In the rows, zero is written as 128.
One turn moves each row of this set onto another row. After a few examples, where does it send each row asked below?
lata: [104 124 129 125 114 106 129 132 131 158 151 153]
Rugit: [ 97 137 125 130 116 108 125 125 132 156 147 159]
Dutum: [ 95 139 104 154 113 117 148 160 134 156 125 152]
vadeg: [108 133  99 148 103 104 108 146 113 160 127 143]
nug: [116 147 105 143 110 105 114 153 120 157 125 156]
noda: [100 105 121 149 112 127 143 140 138 156 143 155]
Bukab: [112 141 124 129 113  97 123 136 125 171 140 159]
Tuzok: [108 149 106 143 105 108 108 136 119 160 129 151]
sen: [ 95 122 127 137 112 119 134 123 134 158 151 157]
vobor: [107 141 108 134 110  96 109 142 116 158 134 150]
Dipad: [116 134  98 156 103 115 118 156 115 160 122 151]
sim: [104 145 113 144 112 116 153 161 129 159 134 157]
Kif: [ 98 111 121 149 105 129 137 126 129 162 149 151]
tur: [103 149 116 132 112 104 114 130 126 157 138 157]
pilid: [109 129 132 129 114 106 130 131 139 171 144 156]
Dobu: [ 99 104 119 153 107 121 134 132 142 171 134 145]
Kivo: [107 133 100 154 106  99 116 144 109 171 127 153]
Fov: [105 137 120 125 114  97 118 137 124 157 144 154]
rofon: [101 118  98 164 104 109 120 142 116 171 124 147]
Fali: [ 96 142 104 152 114 114 149 161 128 156 128 155]
reka: [111 116 100 164 100 126 128 153 118 161 127 148]
pupe: [105 141 116 145 110 123 152 158 141 160 130 151]
suzo: [103 110 128 134 109 118 134 132 135 160 151 148]
Nir: [105 136 126 127 122 106 130 140 139 152 142 163]
pebo: [111 148 116 131 118 101 119 147 130 154 133 161]
Bel: [103 111 111 159  97 133 131 132 122 165 140 146]
gomu: [ 98 106 106 164 104 118 127 137 129 171 127 144]
Zuvif: [104 105 110 161 105 130 139 147 128 159 135 150]
duli: [108 123 102 162  94 128 121 137 115 166 131 143]
nad: [ 97 137 107 153 112 121 149 159 140 156 125 150]
gar: [106 144 116 143 111 120 153 160 136 160 133 155]
rufep: [106 105 107 157  97 125 124 141 125 164 134 137]
mopam: [110 138 100 155  97 118 111 139 114 164 126 146]
tak: [100 119 128 135 120 117 140 137 142 153 146 160]
piti: [107 119  99 157  98 116 114 145 117 163 127 137]
Favak: [104 102 120 147 102 125 133 135 132 163 144 141]
pati: [100 138 112 149 110 123 150 158 143 158 127 150]
gol: [100 145 108 147 113 113 151 161 126 158 132 157]
nide: [103 114 130 139 111 116 134 129 145 171 141 150]
vamis: [111 143 111 139 110  94 118 142 112 171 133 158]

Tuzok turns into Bel
pupe turns into gol
And these:
vobor turns into rufep
pebo turns into reka
nide turns into vamis

One turn moves each row of this set onto another row. After a few examples, where does it send each row asked below?
Kagut: [132 127 124 142 126 132 125 110 106 136 106 130 135 124 120 116 134 131
 123 129 135 123 140 141]
seg: [124 113 136 131 140 120 124 135 121 120 140 140 116 136 136 131 144 115
 132 157 134 142 103 135]
zener: [121 145 144 123 137 117 128 113 120 134 117 142 130 136 141 122 127 146
 145 137 137 121 134 122]
Dur: [120 141 117 119 126 116 120 125 138 141 142 128 137 131 129 129 149 152
 146 127 127 128 131 137]
gilan: [136 131 141 124 141 113 128 129 128 123 141 126 104 135 128 130 122 114
 120 155 115 143 113 130]
fif: [121 143 145 123 138 118 127 110 120 134 117 142 128 134 142 121 127 145
 145 135 138 120 134 125]
puru: [138 126 125 142 125 123 130 127 105 135 108 126 152 133 121 123 136 139
 127 139 122 125 139 130]
Fifub: [120 140 147 125 138 116 127 111 120 135 117 143 128 132 143 121 127 145
 145 133 136 119 134 127]
kup: [123 111 137 131 140 119 123 134 121 121 140 140 114 134 137 130 144 115
 132 154 134 140 104 138]
nal: [122 140 147 125 137 113 128 116 120 135 118 141 133 135 144 123 128 147
 147 136 132 119 134 124]
lazok: [137 132 106 150 112 138 132 125 131 129 128 129 113 141 123 129 128 116
 123 124 137 125 124 131]
dal: [142 128 110 152 111 127 135 141 130 129 131 125 128 148 126 135 131 124
 128 133 124 125 123 122]
boz: [122 115 135 130 140 123 122 130 121 120 139 141 111 135 135 129 143 113
 130 154 139 141 104 137]
pobef: [118 140 117 120 127 120 118 117 139 142 141 130 129 126 130 125 148 148
 145 122 132 127 131 144]
fupos: [133 134 119 138 124 134 128 113 105 134 105 128 139 131 116 118 134 133
 121 136 137 127 138 133]
Luvob: [120 137 119 122 127 115 119 125 139 142 142 128 136 128 131 128 149 151
 147 124 126 126 131 141]
bevif: [118 144 114 118 126 121 119 117 138 141 141 129 131 129 127 127 148 148
 144 125 134 129 131 140]
dinit: [134 132 140 123 141 115 127 126 129 122 141 127 101 134 127 129 122 112
 118 154 118 143 113 132]
seni: [119 124 116 126 138 147 123 119 127 141 129 117 108 126 122 114 126 123
 125 130 104 140 137 133]
Zuv: [137 122 112 156 114 135 130 126 133 132 129 130 112 136 129 128 128 115
 125 118 132 120 126 138]
lumo: [124 115 123 131 138 136 125 134 128 141 132 114 121 129 127 118 128 128
 131 133  89 138 138 130]
voma: [135 124 145 127 142 112 127 129 130 124 142 127 103 131 132 129 122 113
 121 151 112 140 114 136]
nagem: [134 129 141 124 141 116 126 124 129 123 141 128  99 131 128 128 121 111
 118 151 118 142 113 136]
Karu: [136 127 143 126 141 111 128 131 129 123 142 126 106 134 130 130 122 114
 121 154 112 142 113 132]
Dof: [122 112 137 131 140 122 123 131 122 121 139 141 112 133 136 129 143 114
 131 153 136 140 104 139]
Sodiv: [125 122 118 127 137 137 127 136 126 139 132 113 125 135 123 121 129 130
 130 140  91 142 135 122]
Peze: [140 134 105 149 111 134 134 132 130 128 129 126 121 147 122 133 130 120
 125 132 133 128 123 123]
Leg: [133 119 129 146 127 127 125 117 107 138 107 130 140 123 125 117 135 133
 126 127 126 120 141 144]
vipob: [121 138 148 125 138 114 127 115 120 135 118 142 130 133 144 122 127 146
 146 133 133 118 134 127]
Tet: [121 131 112 122 137 148 125 122 126 139 129 115 113 133 117 117 127 125
 124 137 105 145 135 124]
vid: [123 116 134 129 139 123 124 131 121 120 139 140 113 136 134 130 143 114
 130 157 138 143 103 135]
divi: [122 143 145 123 137 115 129 116 119 134 118 141 132 136 142 124 128 147
 146 137 135 121 133 121]
Zun: [134 126 144 126 142 114 126 126 130 124 141 128 100 130 131 128 122 111
 120 149 115 140 114 138]
zol: [123 130 113 123 136 143 127 130 125 138 130 113 121 137 118 120 128 129
 127 142  99 146 135 118]
Gugam: [142 118 115 157 113 124 134 142 132 131 132 126 127 143 131 134 131 122
 130 126 119 120 125 130]
zek: [124 116 135 129 139 121 124 134 121 120 140 140 115 137 134 131 143 115
 131 158 136 143 103 134]
Mutop: [119 136 119 122 127 117 118 121 139 142 142 129 132 126 132 126 149 149
 146 121 128 126 132 144]
kuga: [137 118 130 146 126 121 128 125 107 137 109 127 148 128 125 120 136 137
 128 132 120 121 140 138]
Mim: [136 134 120 138 124 128 130 121 104 134 107 126 147 135 116 122 135 137
 124 141 130 128 138 127]
gibo: [121 116 122 130 139 142 123 126 128 142 130 117 113 125 127 115 127 124
 128 127  95 137 138 136]
Deda: [119 144 114 118 126 119 120 122 138 140 141 128 134 131 127 128 149 150
 145 128 131 130 130 136]
kolep: [140 116 116 159 114 127 131 135 133 132 131 128 119 137 132 130 130 118
 129 119 123 118 126 138]

Dur turns into Deda
zol turns into Tet
kolep turns into Gugam
And these:
kuga turns into puru
divi turns into zener
dinit turns into nagem
boz turns into Dof

